Here are some points, one per row:
np.array([-0.21, 0.28, -0.41, 0.28, -1.00, -0.18, -1.50, 1.01, -0.35, 2.91, 0.15, -1.41, 0.68, 0.97, 0.30,
          1.85, 0.84, 0.16, -0.75, 0.46, -1.53, 0.87, 1.23, -0.65])
np.array([0.36, -1.85, -1.40, 0.30, -0.78, 0.82, -0.85, -1.03, 0.83, 1.45, -1.70, -1.21, 0.25, 0.39, -1.07,
          -0.97, 1.84, 2.19, 0.09, 0.56, 1.82, -0.62, -0.16, 0.29])
np.array([0.36, -1.21, 0.85, -1.01, 0.62, 0.91, 1.17, 0.60, -1.42, 0.62, 0.54, 2.43, -0.41, 0.03, -0.40,
          -1.44, 1.21, 0.61, -0.70, -0.19, -0.86, 0.76, 0.00, 1.03])
np.array([-0.37, -0.17, -0.48, -0.06, -0.27, 0.69, -0.06, 0.29, 0.63, -0.66, -0.40, 0.18, -0.54, 0.15, 0.19,
          0.32, -0.53, 0.29, 2.03, 0.63, -0.48, 1.34, -0.87, 2.81])
np.array([1.15, 0.90, -1.44, 0.24, 0.09, -1.03, 1.43, 0.99, -0.26, 0.78, 1.19, 0.76, 0.38, -0.90, -0.21,
          -0.29, -1.17, 0.76, -0.88, 0.11, 0.75, 1.17, 0.36, 1.62])
np.array([0.49, -0.68, -1.06, 0.58, -0.65, 1.11, -1.18, -0.47, -0.43, -2.20, -1.02, -1.77, -0.38, -0.85, 0.00,
          -0.32, -0.65, -2.07, -1.82, 0.31, -0.74, 1.28, 0.29, 0.45])
np.array([-1.38, 0.45, -0.46, 2.14, -0.45, -0.57, -1.32, -0.62, -1.27, -1.33, -1.23, -0.23, 0.05, 0.62, -0.34,
          0.24, -0.22, -0.28, 0.09, -1.17, -0.55, -0.87, 0.39, 0.49])
np.array([-0.53, -1.45, 1.06, -1.16, -0.57, 0.33, -0.51, -1.32, -1.60, 0.47, -0.17, 2.17, -0.62, 1.38, -0.02,
          2.06, -1.04, -1.87, 0.46, -0.29, -1.01, -1.14, -0.37, 0.48])
np.array([0.36, -0.69, -0.21, -1.19, 1.42, 1.30, -1.22, 1.42, -1.43, -0.48, -0.15, -1.25, -1.16, -0.90, -0.83,
          -1.07, 0.36, 0.88, 0.49, -1.51, -1.05, 1.15, 0.01, -0.68])
np.array([0.15, -2.17, 0.87, -1.12, -1.00, -0.80, -2.09, -0.74, 1.13, -0.13, 1.51, -0.08, 0.52, -0.41, -0.56,
          -0.72, -0.07, -0.59, -0.14, 1.33, 0.12, 1.60, -1.97, -0.96])
np.array([-1.15, -0.24, -0.53, -0.55, 3.04, -1.37, -0.05, -0.18, -0.20, 0.62, 0.80, -1.73, -0.73, -0.63, -0.10,
          0.15, -0.85, -0.82, 0.21, -0.15, 0.84, -1.32, -0.23, -1.04])
np.array([-1.42, 1.31, -0.78, 0.47, -1.86, 0.36, 0.83, 0.05, 0.95, -0.91, 1.36, 0.74, 0.15, 0.87, -2.25,
          -1.11, 1.26, -1.11, 0.13, -0.02, 0.47, -0.77, 0.40, -0.45])
np.array([2.64, 0.71, 0.15, 0.47, 0.44, -0.93, -1.55, -1.01, -0.83, -0.29, -0.57, 1.43, 0.29, 0.63, -0.53,
          0.34, -0.82, 0.45, 1.45, -0.15, 1.44, 0.98, 1.02, -0.02])
np.array([-0.71, 0.38, 1.89, 0.29, -0.44, 0.02, -0.34, -0.23, 1.56, -0.10, 1.17, -0.10, -0.70, 1.21, 2.56,
          -1.17, 1.38, 0.70, -0.07, -1.04, 1.58, 0.26, 1.84, 0.74])
np.array([0.12, -0.12, 0.23, -0.07, -0.76, -0.49, 2.21, 1.76, -1.48, -1.51, -1.47, -0.37, 1.35, 0.87, 0.31,
          0.67, 1.05, -0.56, 0.72, 1.31, 1.51, 0.95, -1.12, -1.08])
np.array([0.09, 2.34, -0.62, -1.37, -1.07, 1.84, -0.52, 0.55, -1.06, 0.76, 0.10, -1.20, -0.64, 0.52, -0.54,
          -0.73, -0.91, 0.17, 0.34, -1.30, -0.44, -0.82, -1.28, -0.97])
np.array([1.01, 0.15, -0.59, -1.47, 0.70, 0.26, -1.33, 1.09, 1.36, -0.29, -0.54, -0.06, 1.88, 0.84, -0.99,
          1.19, -0.53, -0.33, -1.23, 0.61, 1.43, -1.90, -0.41, 1.21])
np.array([1.00, 1.77, 0.71, 0.36, -0.23, -1.18, -0.24, -0.82, -0.37, 0.34, -0.49, 0.75, 0.25, -1.09, 0.02,
          0.65, -0.23, 0.65, 0.28, -0.33, 0.73, 0.68, 1.60, -1.67])
np.array([-0.27, 1.21, 0.39, -1.64, -0.16, -0.38, 1.40, -2.69, -1.21, 0.13, -0.12, -1.65, 1.23, 0.55, 1.13,
          -1.17, 0.39, 0.19, -0.51, 0.93, -0.97, -0.82, -0.85, 1.22])
np.array([-1.04, -0.28, -1.62, 2.26, 2.08, 0.36, 0.01, -0.26, -0.13, 0.00, 1.19, 0.59, 0.02, 1.04, 0.70,
          -0.56, 0.25, -0.25, 2.32, 0.52, 0.24, 0.06, -0.57, -0.98])
np.array([0.24, -0.21, -0.72, -0.32, -0.52, -0.76, -0.13, -0.62, -0.88, 0.40, 0.46, 0.02, -0.43, -2.02, 0.37,
          -1.28, -0.65, -0.36, 0.15, 2.46, -0.68, -1.64, 1.63, 0.56])
np.array([0.10, -1.37, 0.17, 0.49, -1.30, -0.02, 0.69, 0.14, 0.58, -0.83, -1.18, -0.93, -0.62, -0.24, 2.19,
          -0.19, -1.05, 0.61, -0.15, -0.12, -0.75, -0.86, 0.05, -1.58])
np.array([-0.64, 1.56, 0.25, -0.66, 0.21, -1.81, -0.21, -0.05, 0.43, -1.18, 0.18, -0.49, -1.28, -0.37, 0.26,
          0.51, -0.01, 1.22, -0.96, -0.62, -1.27, 1.19, -1.52, 0.96])
np.array([0.55, 1.15, 0.70, -0.22, -0.03, -0.64, -0.30, -1.46, -0.76, -0.44, 0.49, -0.82, -0.70, -0.13, -1.51,
          0.26, 1.70, -0.83, -0.12, 0.08, 0.41, 0.40, -1.41, -0.94])
np.array([0.72, -1.02, 0.28, 1.29, -0.31, -1.96, 0.61, 0.57, 0.05, 0.32, 0.95, -1.09, -0.65, 1.17, -0.91,
          -0.04, 0.18, 0.53, 0.34, 0.16, -1.62, 0.25, 0.26, 0.93])
np.array([0.81, -0.47, 0.15, 0.52, 0.93, -1.10, 0.18, 0.72, 0.38, 0.80, -0.80, 0.67, 1.31, 2.28, 1.49,
          -1.31, -0.36, -0.37, -0.94, -1.64, -0.68, -0.92, -1.48, -0.56])
np.array([-1.44, 0.09, 0.89, -0.38, 0.12, 0.25, -0.79, -1.15, 1.19, -1.31, -0.63, 1.43, 0.05, -0.17, -0.81,
          -0.55, -1.93, 2.17, -0.73, 0.90, -0.86, -0.35, -0.18, -2.40])
np.array([-0.38, -0.17, -1.38, -0.51, 0.69, 0.08, 0.10, -1.60, 0.28, 0.15, -1.50, 1.32, -1.55, -0.73, 0.02,
          0.63, 2.57, -0.90, -0.36, -0.31, -0.18, -0.26, 0.44, -0.38])
np.array([0.90, 0.69, -2.36, -0.19, 0.28, -0.78, -0.59, 0.86, -0.12, -0.83, -0.96, 1.65, -0.96, -0.27, 1.55,
          -0.81, 0.29, -0.46, -1.36, 0.60, -1.06, -0.40, -0.43, -0.37])
np.array([1.08, -0.29, 0.60, 1.62, -0.62, 0.82, 1.94, 0.67, -0.07, 0.15, 0.42, -0.21, -1.08, -0.20, -1.11,
          1.23, -1.00, 1.45, 0.15, 0.97, -1.12, -1.50, -1.12, -0.19])
np.array([2.97, -0.11, 0.71, 0.07, -0.53, 0.93, 0.75, -0.34, 1.82, -0.77, 0.53, -0.38, -0.51, -0.53, -0.63,
          -0.58, 0.24, -1.36, 0.48, -1.66, -1.03, -1.18, 1.00, -0.22])
These points spread out most along one direction. Take the direction at right angles to it along which they spread out most. Go by this last direction. Where along it does each point below lie, from 0 to 99? 50 is the average, and the first point above lies past it. One standard deviation of the points above along it is 16.
np.array([-0.15, 1.14, 1.16, -1.03, -0.67, 0.85, 0.23, 1.14, 1.07, 1.24, -0.57, 0.22, -1.41, -1.14, 2.00,
          0.95, 0.21, -0.40, 1.61, 1.01, 1.38, 0.11, -0.62, -0.20]) 51
np.array([0.90, -0.57, -0.50, 0.76, 0.57, 1.66, 0.07, -1.08, -1.15, -0.54, 2.75, -0.40, 1.83, -0.48, 1.79,
          0.50, -0.73, -0.21, 0.02, -0.08, 0.45, 0.52, -0.07, -0.53]) 48
np.array([-0.91, 0.41, 2.34, 0.32, 1.38, -0.14, -0.19, 1.53, 0.24, 0.41, -1.65, -0.33, 1.96, -1.11, -0.98,
          -1.41, 0.05, -1.21, 0.97, 0.84, -1.32, 0.57, 1.42, 0.22]) 49
np.array([-1.02, -0.84, -1.62, -2.54, -0.81, -0.85, 0.40, 0.11, 0.01, -1.06, -0.51, -0.76, -0.96, 1.35, -0.71,
          -0.92, -2.08, -0.36, 1.09, -0.74, 0.41, 0.34, 1.78, -0.10]) 52
np.array([-0.55, -0.94, -0.12, -0.94, 1.90, 0.18, 2.88, -0.85, 1.11, -0.43, -0.02, -0.58, 0.53, 0.42, -0.70,
          2.24, -0.04, 0.67, -1.34, -0.46, 0.03, 1.10, 1.09, -0.34]) 45
np.array([-1.09, -1.53, -0.23, -0.23, -1.89, -1.94, 0.36, -0.70, -1.42, 0.02, -0.73, 0.19, 1.12, -2.69, -0.11,
          -0.34, -0.55, 0.30, 0.23, -3.05, 0.13, -0.76, -1.16, -0.06]) 47
np.array([-1.61, 0.18, -0.75, 0.58, -1.10, 1.26, 0.16, 0.63, -0.06, 1.87, 0.33, 0.61, -0.21, -0.32, -0.40,
          -0.39, -0.82, -1.14, -2.10, -0.36, 1.03, 1.40, 0.03, -0.74]) 55
np.array([-0.82, 0.19, -1.28, -0.85, 0.06, -0.29, -0.78, 0.62, 1.53, -0.30, 1.63, 0.53, 1.93, -1.88, 0.29,
          1.54, 1.56, -0.26, 1.22, -0.91, -0.98, -1.08, -0.23, 0.02]) 58
np.array([-0.88, -0.79, 1.42, -0.08, 0.24, -0.44, -1.20, 1.69, -1.72, -1.46, 1.36, -0.17, -1.31, -0.39, -0.27,
          0.48, 0.83, 0.51, -1.81, 0.41, 1.79, -2.07, 0.39, 0.20]) 55
np.array([-0.12, -0.49, 0.30, 1.19, 0.79, -0.60, 0.16, -1.13, 1.21, 1.64, -0.87, -0.83, -1.64, -0.74, -0.68,
          -0.73, -0.92, -1.84, -0.58, -0.32, 1.32, -0.29, -1.82, 0.39]) 59
np.array([-0.66, 1.09, 0.98, 1.24, 0.54, 2.12, -0.36, -0.70, -0.01, -0.25, -0.50, 0.43, 0.95, -0.39, -0.18,
          0.57, -0.52, 1.05, -0.40, -0.51, 0.09, 0.00, -0.17, 1.78]) 48
